Turns, then the turns between two rows, first turn first; the first pair answered
Z:
[ 2.91 -2.43  2.39 -4.47 -0.10 -2.12  1.82 -2.21  1.24 -0.74 -1.41 -0.08
 -0.36  2.09 -2.12  2.11 -1.97  1.71 -1.49  0.06 -0.28 -0.52  2.95  1.30] => [ 3.27 -1.39  2.27 -4.45 -1.44 -0.76  1.58 -3.16  1.37 -2.11 -1.47 -0.57
  0.15  1.00 -1.67  1.80 -2.32  2.22 -0.87 -1.04 -2.15 -1.04  2.82  0.36]
[ 0.39  0.15  0.36 -0.05  0.57 -2.33 -0.65 -0.81 -0.05 -0.22  2.05 -1.07
 -0.55  0.17  0.47 -0.59  0.30 -0.58  0.65 -1.34 -1.60 -0.26  0.27 -1.19] => [-0.63 -1.04 -0.75 -0.23 -2.46  1.35  0.57 -0.06  1.14  0.35  0.73  0.20
 -0.73  0.92 -0.14  0.98 -0.22 -1.27  0.77 -1.05 -0.43  1.65 -0.42 -1.21]
[ 1.08  2.49  0.06 -2.06 -1.41 -0.50 -1.18 -3.85  1.52  0.31  0.77 -0.30
  2.54 -0.95 -1.59  1.04 -2.87  0.76 -0.66 -1.12  0.15 -1.09  0.81  0.14] => [ 0.56  0.44 -0.23 -2.01 -1.19 -0.11 -0.31 -2.41  1.81  1.86 -0.18  0.74
  2.03  0.63 -1.78  2.30 -2.68 -0.25 -1.53 -0.38  2.77  0.01  0.69  1.35]
V:
[-0.03 -0.28 -0.54 -1.28 -3.06  5.16  1.29 -0.05  2.09  0.47 -1.89  1.79
  2.11  0.79 -0.16  2.06  0.43 -1.92 -1.84 -1.79  3.67  1.40 -0.94  0.87] => [-1.07 -2.16 -1.91  1.59  0.50  1.57  0.91  4.08 -0.99  0.66 -1.62  0.64
 -3.30 -1.57  2.21 -2.83  3.15 -1.25  2.22 -0.05 -0.08  2.45 -0.96  0.07]
[ 2.28 -2.28 -0.73  3.51  3.30  0.05 -3.44  2.80 -3.37  0.42 -1.02 -1.01
 -0.81  0.12  1.22 -2.66  0.83  0.27  0.99 -0.23 -3.34  2.03 -1.97 -0.74] => [ 4.32 -0.17  2.06  1.13  3.94 -1.35 -4.34 -0.95 -2.04  0.47  0.19 -1.77
  3.38  2.53 -0.54  0.05 -1.27 -0.43 -3.16 -1.34 -0.06 -0.68 -0.56  0.35]
[ 0.17  1.31  1.53 -2.69 -2.92  3.07 -0.35 -2.92  0.97  0.00 -0.50 -0.01
  1.22  0.76 -1.91  2.92 -2.42 -0.88 -1.42 -2.28  1.92 -1.18  0.00 -0.62] => [-1.79 -0.64 -1.22  0.26 -3.05  4.14  0.63  1.16 -1.07 -0.25 -1.63  0.48
 -3.91 -1.31  0.15 -0.79  0.27 -0.61  2.54 -1.04 -2.08  1.58 -1.32 -1.76]
E:
[-1.11 -0.86  1.82 -0.58  3.61 -2.94  0.68  0.03 -0.50 -0.48  1.51  1.38
  0.26 -0.54  0.37 -0.30 -1.00 -1.99  0.54  2.03  2.00 -1.63  1.86  0.53] => [-0.98  0.38  1.47 -1.38 -0.33  1.34  1.33 -2.11  1.98 -1.42  1.18  2.15
  2.75 -0.52 -0.84  1.94 -2.32 -2.15 -0.70  0.80  2.05 -1.32  1.66  0.11]
[ 0.40  1.76 -0.76  2.90 -0.78  0.47  0.63  2.32 -0.58 -0.89  1.78 -1.10
  0.30 -3.11 -0.90  0.39 -0.86 -0.37  2.46 -1.43 -0.48 -0.42 -0.57 -0.13] => [ 0.68  0.40 -0.54  2.22  1.25 -1.49  0.82  3.34 -0.31  1.18  1.86 -1.15
 -0.18 -1.59 -1.29  0.63 -0.48 -1.24  1.11  0.01  2.39 -0.67 -0.35  1.01]
[-0.97  0.05  1.53  1.02  2.52 -3.86  1.13  0.91 -1.19  0.61 -1.49 -2.73
 -0.63  1.83  1.29  1.42  1.04  2.44 -0.40 -0.67  1.98  0.89 -0.72  0.56] => [-0.41  1.00  1.40 -0.32 -0.97  0.37  1.69 -0.72  0.44 -0.04 -1.91 -2.15
  1.90  2.45  0.59  3.55 -0.24  2.51 -1.40 -1.92  2.26  1.40 -1.01  0.01]
[-2.14 -0.47  0.48  3.36  1.68 -2.53  3.25  3.16 -3.49  1.06  0.85 -1.26
 -4.19 -3.58 -0.63 -2.07 -1.90  2.29  3.98  3.88 -2.42  3.05 -0.91  2.13] => [-1.56 -2.27  1.08  1.04 -0.13 -0.19  4.39  2.15 -0.28  3.76 -0.30  0.71
 -1.16  0.20 -2.91  2.68 -3.47  0.17 -0.84  4.36  4.92  3.55 -0.85  4.05]
Pairs:
Between the rows of a pair lie two turns.
[-0.50 -1.01 -0.79 -0.90 -2.13  3.73  1.61 -0.08  1.37  1.70 -0.52  2.02
  1.20  2.13 -1.02  2.71 -1.01 -2.13 -1.03 -0.24  2.87  1.27 -1.33 -0.60] => [-0.75 -1.44 -0.94  1.46  3.10 -2.14  0.51  2.75 -1.84  1.94  0.80  0.87
 -3.10  0.49  0.84 -1.78  1.34 -1.77  1.90  1.63  0.20  0.54 -0.97 -0.97] => E then E
[-1.13 -1.22 -1.23  0.56 -0.34  1.56 -1.17  1.95 -0.24  0.45 -1.63 -0.23
 -1.62  0.31  1.21  0.44  0.81  1.42  0.20  1.13  1.33  2.47 -0.13 -1.66] => [ 0.30  1.17  1.19 -0.73  1.40 -1.09 -2.40 -1.04  0.07 -0.04 -0.25 -1.54
  1.41  1.05  0.46  1.47 -0.40  1.67 -1.69  0.23  2.06  0.10  1.42 -1.46] => Z then V
[-0.39  0.32 -1.61 -0.18  0.31 -3.54 -0.67  2.76  0.61  0.27  0.45 -1.21
 -3.24  2.32 -0.10 -1.36  1.75  2.22  1.07  0.21  1.35 -0.45  1.96 -0.28] => [ 0.14  2.38 -1.04 -0.55 -0.25 -3.38 -1.73  0.63  0.51 -1.04  1.49 -1.91
 -1.43  1.53 -0.31 -1.13  1.22  2.81  1.03 -1.04 -0.62 -1.39  2.18 -1.44] => Z then V
[ 1.30 -3.64  0.47 -1.23 -2.14  0.03  1.42  0.83  1.95 -2.78 -0.10 -2.85
  0.39  0.72  0.28  3.66 -0.95 -0.50  0.43  1.92  4.13 -0.36  0.88  0.23] => [ 0.48 -4.05 -1.15 -0.12 -3.28  1.53  2.02  1.77  1.48 -3.32 -0.56 -2.91
 -1.33 -0.92  1.23  2.18 -0.33 -0.22  2.50  1.79  1.75  0.47  0.42 -0.29] => V then E
[-2.63 -0.58  3.24  0.29 -2.70  4.51  0.22 -2.51  0.12  0.69 -0.70 -1.66
  1.39  1.69 -0.86  0.26 -0.48 -0.27  0.87 -1.64 -0.84 -2.63  2.63 -0.32] => [-2.94 -2.71  3.65  0.73  1.82  0.15  0.37 -0.67 -0.83  2.99 -0.86 -2.01
 -0.33  3.31 -0.92 -0.82  0.66 -1.47  0.23  0.27  1.65 -2.67  2.77  1.02] => E then E
[ 0.31  1.84 -0.19  1.62 -0.91  0.65 -0.46 -0.70  0.53 -1.42  0.01 -1.28
 -0.02 -1.03 -0.10 -0.64  0.09  0.41  0.79  0.10 -1.80 -1.70 -0.21 -0.86] => [-0.57  1.28 -0.96  1.57 -2.11  1.61  0.13 -0.39  0.72 -1.03 -0.70 -0.24
 -0.86 -1.20 -0.03 -0.31  0.33  0.10  0.82  0.15 -1.83 -0.70 -0.67 -1.01] => E then Z
[ 0.03  0.02  1.72  0.90  1.56 -4.35  0.55 -1.13 -0.24  1.59  1.68 -0.16
  1.27  2.07 -1.69  1.80 -1.12  0.17 -3.22  1.35  0.98 -0.47 -1.14  1.15] => [-0.89 -1.54  0.66  0.87 -1.22 -1.29  1.82 -0.54  0.69  2.28  0.30  1.12
  1.04  2.59 -1.97  2.66 -1.27 -0.29 -3.18  1.39  1.99  1.02 -1.81  1.48] => Z then Z
[-0.59 -2.07 -1.25  1.95 -0.14  2.30 -0.12  3.64  0.28  1.29 -2.26  1.05
 -0.69  0.58  0.73  2.24 -0.41 -0.28  0.89  0.10 -0.30  0.48 -3.51  2.97] => [ 0.20  0.50 -0.44  2.00 -0.07  1.88 -1.33  1.87 -0.62 -0.99 -0.74 -0.09
 -0.06 -1.75  1.38  0.60 -0.93  1.40  2.73 -1.50 -4.86 -1.01 -3.33  1.12] => V then Z
[-0.61  1.93 -0.57  2.47  0.76 -2.18 -0.70  0.80 -0.38 -1.93 -0.11 -1.66
 -1.12 -2.88  1.43 -3.40  0.96  2.49  3.82 -1.20 -5.26 -1.56 -0.22 -1.81] => [-0.85 -2.19  0.40 -0.67 -0.32 -0.86  1.08  1.63  3.30  2.70 -1.83  0.64
  1.49  3.52 -1.47  2.67 -0.56 -1.14 -2.72  0.54  5.85  0.10 -0.04  2.01] => E then V
[ 0.03  0.20  0.94 -3.30 -0.48 -1.36 -2.04 -1.88 -1.26  1.47 -1.25  0.10
  2.11  0.72  1.07 -2.45  2.10  2.29  3.11 -0.42 -5.05 -0.77  0.53  2.34] => [-0.95 -1.68 -0.38 -2.87 -2.40  1.56 -0.92 -0.40 -0.38  2.05 -2.74  1.24
  0.82  1.34  0.96 -1.92  2.56  1.60  3.45 -0.25 -4.36  1.21 -0.33  2.19] => Z then E
